Each path below is one point turned by a fixed rotation once a step. After each direction that follows a path, write how fast that rotation turns it, in deg/step (0 if it stays still).
Each turn is a multiple of 5 degrees from 10 to 175, or 0.
Each row of a path follows its step; steps can be skipped.
Path 1:
step 0: [-15  24   4 -15   8   4  15   4 -10   4 -17  12 -11  -2   9   4 -10  14
  16 -12   4   6 -11 -24  -8  -3  -1   2   6  16  22   7   2  12  -1  11
  17 -10  32  19  -7  -4   6]
step 1: [ -1 -16  20  11  13 -18   0 -12   5   7  -7   0  -6 -14  -3  15 -10   3
   7  -7 -10  13  -6 -34  -2  25 -13  22  -1   9   7  11 -17  -7  -8   4
  -6 -12  -1   3  20 -12 -21]
step 2: [-14 -15  10  -2   9 -20  17   5   9 -13 -20   4  11 -30  11  14  25   3
   4   3 -10 -13  19  -4  -3   8   0  12 -12 -19   9 -14  11 -11   7  -6
   7 -12 -18  -8  -5   2   6]
step 3: [-14 -17   8  14 -13  -5   6  -2  -3 -22   3   8   1  -9   8 -10  -6  22
  12   0  17  -1 -22 -18 -24   3  15 -12  14  -8  -2  -3  12  -1  -2  -8
  -4  -7  -6  10 -23  22  20]
step 4: [  2  -6  11  -1  -8 -18   7  -7 -31  20   0 -27   3   9  13  10 -11  -1
   6  -8   0  21 -16  -6 -19   6  -4  10   1  17   8 -17   4  13 -11   2
   3  -4  10 -24  -9   7  16]
step 5: [ -6 -22  13  21  -1  -9   9 -17 -23  14  -9  -8  15  -6   2 -12   2   3
 -19 -17 -12 -16   5  -9  14 -12  -6   5 -33  16  -4  11   7   3   9   3
  -5  -6  -3  -9  -6   2 -20]
step 6: [  3  -4  -1  19   5  25  -8  -3 -17  -3 -17  15  11 -13   0 -16  13  -3
   7 -10   4  -6  13   3   1  19   1   6   3 -12   6 -11  35  19   3 -10
 -29  -8 -19  -3  -5  -9   4]
step 7: [ 15   2  16  -7  -3  24  -3   9  -7  12  14  14  -8  -3   9 -19   5  -6
  27 -21   8  -8  -9  -7  -7   3  12   6   0   7   1 -21  -1  17  11  21
  10  -6   0  10   1  31  13]
step 8: [ -3  24  19  18  14   2  -8 -18 -23  11  -7  -7 -11   3 -11   8 -25 -10
   7   8 -13  -8  -4 -16  12   0   2   9 -15  10   3 -15  -7   8 -23   6
  18   5  -4  22   2  10   3]
step 9: [ 15   0  14   4  11  -7  -9  10 -25   1  -6  16   2  -6  -3   7   2  14
   0  -1   6 -23   7  -1  10  20  -4   0 -27 -15  -5  -4 -21  -7 -10 -24
   0  -5 -21 -18  18  -4 -15]
step 11: [  1  14  -1   0   0 -28  -6   9  -4   8  -1  15  12   1  -3  -6 -11   7
  34 -16  14  19 -19  -7 -11   0   6 -11   1  24   8 -12 -12   3 -14  -2
 -16   2  13  24  -1   0   2]
step 12: [-15  -2  18 -11   7 -29  -5 -11  -6   4   3   3  -2  -1 -18  16  -2  -6
  16  -5 -11 -15   0   1  -9  -7  -8  36 -22  21  -1  -1   0   4  -4  -3
   5 -16  19 -10   8 -23  -7]
[ 0  2 -6 -2 -4  0  1  2  5 -6  4  2  2 -2 10 -7 -5 -1 -2 -3 -2 -4  3 -1
  0  3  4  3  4  3  0 -9 -1  3  0 -5 -2 -1 -1  3 -2  0  2]
95
[-1  1  1 -2 -7  2 -1  7  2  1 -4 -1  2  0 -2 -2 -2 -1  9  1 -3 -1 -8 -1
  0  2  3  0  2  2 -3 -1  8 -4 -1 -1  2  8  7  0  2  5  3]
95
[  3   2  -1  -1  -1   1  -5   3   2   6  -1   2  -3  -1   0  -2  -1  -1
   0   5   2   3  -4  -2 -11   4  -4   3   0   3   0   1   0   0  -4  -5
  -7   2  -9  -5   1  -2  -2]
140
[  5   3   8   3  -2  -2   0   1  -4   0   1  -1  -5  -4   1  -3  -1   3
  -8  -1 -10   1   0  -1   2   0  -4   1  -1   1  -3  -2   0  -6   3  -4
   0   0   5  -1   4  -8   2]
95
[ 3  3 -2  1  0 -5  1 -4  2  3 -4  4  1 11  5 -5  1  5  4  1  1 -2  4 -3
  4  2 -3 -2  1  6  2  5  3 -1  5  3 -6  0  2 -5  0 -3  2]
65
[ 5  1 -3  3 -1  0 -2 -3  5  6  1 -5 -1  2 -2 -1 -1  4  1 -4 -2  3 -7 -3
  0 -4  6  5 -1 -1 11 -3 -7 -1 -2  2  0  0  4  0 -2 -1  2]
100
